Each row is where one point has got to under a steady rotation. How many steps took it there?
The counts run from 0 to 955.
[-14  22 -13  10  10 -26 -16  73 -13  23  19  -5  11 -18  25  -6  27   8
  -4   9 -13  50  -9 -12  14  -3   9  55 -59  -8 -31  15  13  -9   1  -3
  30 -15   3   1 -45  -2 -30  13]
634
[-37  46 -11 -11  -1 -22 -21  53  -3   3   8 -13  36  -1  18 -17  39  -5
 -26  27 -17   9  13   3 -25 -15 -23 -10 -29 -38   0 -30  17 -18   5 -52
 -12  24 -17   6 -21  18  18  42]
468
[-23  22  21  -6  -4 -48 -17  41 -28 -13  10  18  19  15  21  13  54  23
 -12  23 -25  17  23 -22 -37  -1 -11  -6 -14 -36 -21  -9   1 -45  19 -28
 -14  28 -44   7 -27  19   3  35]
270
[-19  25  -6   6   1   4 -56  43  -1 -12  15  -4   8 -20  53 -13  46   2
 -24  18 -11   8   6  17  -4 -43 -32   6 -32  16 -58   0  -1 -35   6 -13
   7   2 -31  26 -29   5  14 -15]
11
[ -8  22   1 -19 -22 -27 -43  50  -7 -24   4  20  -1   7  14 -11  34  10
 -24  48  -7  13  19  31 -11  13   5 -18 -45 -15 -15 -15  21 -36  15   1
  21  22 -33  42  -4  23  18  33]
595
[-10  47 -43  -6  16   3 -38  66  -6  -7  19  14   7   0   7 -36  48  -4
 -14  32  -1   6   4   2  -8 -11 -51  15 -40 -28 -25  10   4 -19  13 -28
  19  10 -16  23 -15  16 -11  16]
187
[-12   3   3  25   1 -35 -32  36   2  -3   2  13  20  17   5 -17  61   7
 -22  28  16  17  42  25 -15  17  23 -12 -30 -23 -19   1  -3 -44  -3  -7
  13  -2 -68  26 -25  13 -13   5]
692
[-16  27  31  11  -7 -23 -24  46  -6 -10   9   3  26 -24  36  19  43   2
 -42  11  15  29  29  36   6 -18  48   6 -37   7 -34  -3  -1 -38 -13  14
 -18   2 -30  24 -29   4  -2  -1]
416
[-18  11 -20  11  -7  -3 -33  43 -22 -25  16  10  10 -36  24  -6  39  15
  -6   2 -30  10  -4   1 -11 -37 -16  23 -54  31 -53 -20  15 -23  24  -9
  36  24  -4  21 -29  15  22  21]
727
[-11  47   4 -20  -8 -17 -34  56  -2 -27   8   8  14  -9  13  -5  28   2
 -41  48  12  10  19  35 -11  12   2  -8 -39 -25  -8   2  25 -35   0  -2
  -6  27 -30  45   2  26  15  35]
592
[ -2  41 -18   9  -8 -30 -25  60  22  12  10 -19  33   1  -3 -21  39  -8
 -13  23  11  35  31  50   5  30  18 -20 -37 -14   5  -5   7 -20 -17 -25
  13   9 -24  34 -23  -3 -15  15]
495
[  1  17 -35  17  -1 -21 -33  51  -4   3  34  23  -5   5 -20 -16  24  22
   9  24  -5  36  13  19 -15  25  12  24 -57  -1 -21   9   7 -20   8   3
  50   7 -19  42 -23   7 -15  31]
900
[-46  40 -24  26  17 -11 -35  34  21  19  12 -50  11 -18  23 -15   6  15
  -8  14 -23  46  -4  15 -24 -17 -17  17 -44   9 -10  -7  21  -5 -27 -29
   3  11  -7   4 -48   2   5  35]
753
[ -7  69  -8  -5   3 -23 -46  57  18  23  28  -4   0  17  33  -8  11   5
 -16  45   6  39  18  23 -17   5 -14   5 -32 -19  -3  11  -4 -15  -8  -6
  -5 -12 -21  31 -27  -6 -19  13]
486
[-36   9   7  16  -8 -46 -29  37   7 -10  15 -31  27  23  29 -12  51  29
  -4  12 -17  28  26  18 -38  10 -22 -29   3 -12 -21 -20  -2 -36  -1 -45
  11  16 -37   7 -21  -1   5  20]
672
[-30  36   4   9   2 -31  -8  35 -14 -16  16  -6  38  -7  10   4  52  20
 -21   2 -23  14  28  12 -44   2 -11 -24 -10 -23 -16  -9  -8 -36  -4 -41
 -27  42 -40  10 -20  13  17  41]
272
[-22  17  30   4 -13 -52 -27  51   2  13   8 -52  20 -21  36  13  20  20
 -12  -1 -31  64  13  10   2   5   9  -6 -17   7 -23  -5   6 -31 -14 -24
 -13  21 -17  -4 -44  -4   1  18]
944
[-14   8  25  19 -15 -27 -16  38  -9  -8   7  -5  25 -33  20  12  44   3
 -36   3   2  35  36  32   2  -3  55  -6 -48  20 -30  -8   9 -39 -16   9
  -7  15 -34  25 -31   7   7  12]
420
[ -9  16  34   3  -9 -31 -31  49  -4  -4  10  17  12  -9  49  11  47   5
 -36  25   9  24  32  18   3 -21  34   6 -41   1 -41   1  -4 -39  -1  18
  -3 -12 -37  23 -35   4  -3 -14]
415
[  1  49 -27 -16   8  -4 -42  67 -10  -2  22  25  -4  -3  12 -17  30   2
 -12  45  -6  14   5  -1  -2   1 -42  25 -39 -34 -24  23   8 -23   9 -13
  12  14 -17  22 -16  21 -18  15]
188
[-23   6  -4   1   4 -38   8  70  -8   4   1 -42  55 -30   6 -20  47  10
  -1  -9 -14  42   1  -2  15  14  -1  18 -29 -22 -26  -6  20 -16  -2 -48
  16  24   4 -15 -23   4  -6  31]
644
[-42  15  -3  28  34 -11 -22  32   5   3  -4 -20  35  -7   3 -24  52  -2
 -21  24   3  18  18  -5 -15  -7 -16   1 -22 -43  -9   7  12 -33 -16 -36
 -10  16 -56  -2 -28  15  -4  21]
566
[ -4  41  14 -17 -18 -33 -36  73   7  18  14 -12  22  -7  55   7  20   5
 -30  36   4  47  21  31  20  -2  19  10 -33   2 -21 -15   5 -20  -5   7
   1 -12   0  25 -29  -2  -7  -2]
216
[-35  46  17  -3  11 -19  -6  68   3  -6  19 -36  41   1  39  -2  25  22
 -17   8  -3  32   2   4 -30 -13 -42  31  -3 -28 -33   9  -2 -10 -12 -31
 -15  10   6   2 -19   5   0  27]
659
[ -2  26  13  -9 -28 -48 -14  66  -4 -13  22  10  23  18   9  11  32  29
 -11  19  -6  38  32  33 -22  37  12  -8 -24  -7 -20 -11   2 -34   9  -7
  24  22 -10  41  -6   0  -1  34]
795
[ -9  19   0   1  -8  -7 -60  42  -6 -22  24   2 -12 -16  45   2  34  22
 -12  18 -31  24   2  11 -10 -27 -32   9 -31  26 -54  10   3 -44   7   2
   9  24 -34  31 -25  11  18   2]
8
[-19  20 -12  -9   2 -11 -38  52   2 -21   3  23  23   4  15 -33  57 -11
 -27  51  14  -7  18  20 -14  -5 -20  -5 -33 -40 -17  -8  17 -30  15 -18
  17   8 -36  37  -5  24  10  20]
590
[-11  47 -11  -6   2 -30 -51  59  14  27  18   1   3  25  28 -22  36  -4
 -13  48   7  29  28  16  -2  11  -3  -8 -38 -32  -3   0   0 -21  -1 -14
  14 -17 -31  26 -32   6 -21  -1]
489
[ -1  28 -12  20  -7 -23 -25  54   8   8  23 -29  36 -11  -1 -12  52   5
  -3  -9 -13  45  29  33  14  28  -2 -18 -25   6 -20  13  -9 -39 -14 -38
   4  27 -32  20 -35  -4 -20   2]
100
[-40  43 -17  -4   1  -7 -24  43 -14   5   0  -4  35 -39  35  -9  39  -7
 -30  12 -17  16   7  -1   7 -51   1   7 -51 -11 -27 -29  16  -8   8 -30
 -14   8  -3  -5 -43  10  10  18]
738
[-23  -5  -1  23 -18 -21  -3  60 -10 -26  17 -14  46 -19  24   2  55  28
  -3 -28 -13  29   5  22 -18  -9  -2  24 -28  26 -53 -18  -2 -21   8  -9
  42  12  12  12 -19  -2   9  17]
527
[-31  33 -14  15   9  -5 -24  69  24  -8  22 -15  39  23  19 -30  37  16
 -10  23  24  17   9  32 -37  13 -36  20 -16 -25 -19   3   4  -6  -5 -21
  43  -7   4  36 -11   1  -4  28]
781
[-13  36  18  20  11 -27 -19  42   4   1  10   3  27   6  12   2  45   5
 -39  20  25  29  42  38 -19  19  24  -7 -24 -20 -13  17  -8 -37 -23   1
 -15   8 -49  31 -20   2 -12  13]
690
